The rows of Y fall into several groups, and each row is roughly a mix of its group's hidden directions.
Y (105 x 10):
[[  2  21 -13  -8 -13  -8   2  17 -19  21]
 [ 14   3 -17  13  -6   7  12  26 -18   8]
 [ 28   7  -1  18   2   5   0  18  12  19]
 [ 30   9   2  -4 -17   7  -2  14  13  16]
 [ -6 -15  -5 -15  -4   0 -17  16 -27  15]
 [ 20   2 -14   9  -3  -3   0  28  19  13]
 [ -4 -20  21  -8 -10  -4 -23  -7  -7  18]
 [  3  25 -20   3  11  -3  24   5   1 -15]
 [ -7  -9  -6 -32   2 -15  -6  -8 -21   6]
 [ -7 -20  -1 -15  -6  -2 -18  14 -25  12]
 [  4 -19  27  -2 -12  10 -17   4   7  17]
 [-28 -11   7 -13   2   1   4 -20 -11 -18]
 [  8  20   0  24   9  15  12   4  17 -14]
 [ -5  13 -28  -3  13  -9  17  -3 -10 -18]
 [-18  -8  19 -10  10  -3 -11 -22  18  -9]
 [-24  -1   9 -15   0  -1   0 -24 -15 -16]
 [ 28   5  -6  -4 -22   2  -1  16  12  16]
 [ 12   5 -16  14  -4  11  18  23 -19   2]
 [-11 -19 -11 -30  -2 -10  -4  -4 -18   7]
 [ -4  -1 -32   9   6 -10  22   1  -7 -16]
 [-31  -8   3 -10   9  -2   2 -19 -11 -18]
 [ -2   4 -13   2   1   9  15  18 -34   1]
 [ 23   9  28  -9   8  20  -2  -6  -1   2]
 [  7   1  27  19 -10  13 -11   3  18  11]
 [  9 -15  29  -6  -9   8 -16  -4   6  19]
 [-12   7 -24 -11 -11 -13  15   9  22   7]
 [-21  -1  11 -10   4   1  -5 -26 -20 -14]
 [ 31 -10   6   3 -15  13 -16   6  -5  14]
 [-11   4  -7 -35   8 -10  -6  -3 -19   2]
 [ -8  -8 -16 -30   1 -17  -3  -4 -20  -1]
 [-26  -5  21 -18   4  -9 -14 -13   6  -2]
 [ 20  -1 -13  13  -3  -1   1  29  18  11]
 [  4  17 -14  14  16   7  26  -7  -4 -15]
 [ -8 -24   8 -17 -10 -10 -16  -8 -13  17]
 [-10  -2 -18 -23   1 -23   2  -8 -21   2]
 [ 33  14   6   1 -16   4  -3   9   5  16]
 [ -3 -22  19 -14 -11  -2 -18  -8  -6  21]
 [ -1  18 -22  12  12   4  17   7   4 -23]
 [  9  19   1  26   5  15   8   5  19 -14]
 [-34  -4   2 -11   6  -3   0 -21  -8 -13]
 [ -9   0 -26 -23   6 -15   9  -2 -18  -7]
 [ -5  21  18  -8 -11  17  -1   0  22  16]
 [-19   1  17 -16   1   6   0 -28 -12 -11]
 [-11  -9   6 -20   4 -19 -27 -10  -4  11]
 [ -1 -17  -8   4  22  11   8  -8 -25 -17]
 [ 30   6  -3  12  -6   4  -3  20  11  17]
 [-24 -16  12 -20  -1  -3 -19   8 -13   6]
 [ -4 -22   4 -18   6 -10 -25 -19  -3   0]
 [ 11  -4  25  14  -8  19 -12  11  19   5]
 [ 34  -2   4   0 -19   9   2  14   8  11]
 [  4   2  -6  19  15  19  22  -3   8 -20]
 [ 18   2 -20   8   1  -7   0  28  15  12]
 [-26   4  19 -20   0  -7 -13 -12  13   3]
 [-21 -14  22 -14   9  -9 -17 -15   0  -2]
 [ -8  -6  13   0  18   2  -1 -22 -26 -15]
 [ 18   7  -3  -6 -28 -15 -12   5  10  17]
 [-11  -4 -23 -22   4 -18   6  -8 -20  -3]
 [  8 -29  19  20   3  12 -14   6   0   0]
 [  5  13   4  -7 -23 -20 -10  13   0  23]
 [ 29   7  -8   7  -9   0  -4  21  11  18]
 [ -9 -19  -2 -29  -5 -12 -12  -1 -18  11]
 [  1  29  -5  16   0   3  24  17   0   5]
 [ -5 -12  21  -6 -22   5 -14  10  22   6]
 [-11  -1  18 -26  -2  10   0 -23 -10 -13]
 [  6   8   3  35  -3  10  11   9  18  -3]
 [  7   9  27 -21 -14  17   3 -15   3  -2]
 [ -4  10  16   7  -9   7  13  -4  33 -12]
 [  4  15  20  27  -1  16  -4   3  19   2]
 [ 30   4  -6 -12 -19   4  -1  12  10  17]
 [-34 -11  -1  -2  12  -4   2 -14  -8 -17]
 [  3 -10  29  14  -5  17 -18   2  11  10]
 [-21 -20  18 -16   5  -7 -21  -6  -3   0]
 [  3   5  14 -10 -27  -9 -14   7  16  18]
 [ 21   9  18 -18 -21  13  11  -4   9   2]
 [  3  -9  -9  12  24  14  14 -13 -11 -21]
 [ 13   8  28 -20  -9  17   3 -14  -1  -3]
 [  2   8 -20   3  23  -7   8  -6 -29   0]
 [ 36  14  16   0  -6  10   2   7   4   8]
 [ 15   8  -1  18 -20  11  18  21   8   1]
 [ 30   5  -7  -1 -17   1  -3  16  10  19]
 [ -9  -3 -33   1   6 -14  16  -4 -13 -14]
 [-14  -3 -33   8   4  -8  18  -2  -8 -14]
 [ 20  -1 -11  18   5  -1   2  27  17  12]
 [  2 -13 -13  -9   7  -6 -12   4 -35   9]
 [-25  -9  15 -22   1  -4 -17   1 -14   9]
 [  4  11  14  28   3  22   1   5  20  -3]
 [  7   4   4  36  -3   8   6  12  17  -7]
 [-23   2  23 -17   2 -10 -13 -17  10   1]
 [-32 -11   0   5  13  -5   1 -14 -12 -17]
 [-35  -7  -5   0  14 -10   4 -11  -7 -16]
 [ 24   0  -9  11  -9   0   0  26  17  12]
 [ -4 -13  20  -7 -24   0 -15  12  20   6]
 [  3 -14  -3  33  16  -6  -3   8 -16  -9]
 [ 10  -7  32  -1  -8  10 -19  -2  10  16]
 [  6  -2 -16 -10   1 -11 -13   9 -29  19]
 [  3  23 -10  18   8   7  28   9  -3  -6]
 [ 14   9  -3   2 -29  -4  -1  22   7  17]
 [ -2 -20   3 -17  -2 -17 -28 -14   1   2]
 [  6   4  -2  22   4  18  25   8  11 -17]
 [ -1 -20  19 -17  -9  -3 -16  -8  -8  22]
 [ 11  13  20  19  -7  16   4   9  23   7]
 [ -3   9 -29  -5  12 -13  11   2 -12 -21]
 [-12  -5 -19 -25   4 -18   1  -5 -22  -2]
 [-15   0  19 -17  -1   7  -1 -28 -14 -11]
 [-36 -11  -6  -4   8  -7   9 -11  -1 -15]]

Here is one row of each group, with its name. Which group are the others in?
[ -9   0  15 -13   4 -11 -17 -25  22   0] -> E
[ 21  -4  -9 -20 -25   4  -8   9   8  14] -> T
[-15  -4 -14 -26   0 -18   2  -8 -20   9] -> W

[  7  23   6   4 -22  -7   3  11  19  17] -> E
[  4 -10 -14 -12  -3  -6 -16  13 -28  18] -> E
[  0  17 -24   8  12  -3  10   6  -1 -28] -> W
[  1  -2  28 -14 -10   7 -23  -7   6  17] -> W
[-10 -18 -21   7  16   6  -3   6 -12 -25] -> W
[-23  -2  13 -14  -8   3   1 -28 -12 -11] -> T
[  8  11 -20  -2 -13 -11  16  16  21  12] -> T
[-11  13 -24 -24   7 -12   8   1 -14 -10] -> W
[ 13   4  24 -24 -15  16   8 -12   2  -4] -> T
[ 18  28   9 -16  -9   5  -7  -7   5  19] -> T
[ -7  28 -21 -15   8  -3  17  -8   0  -8] -> W
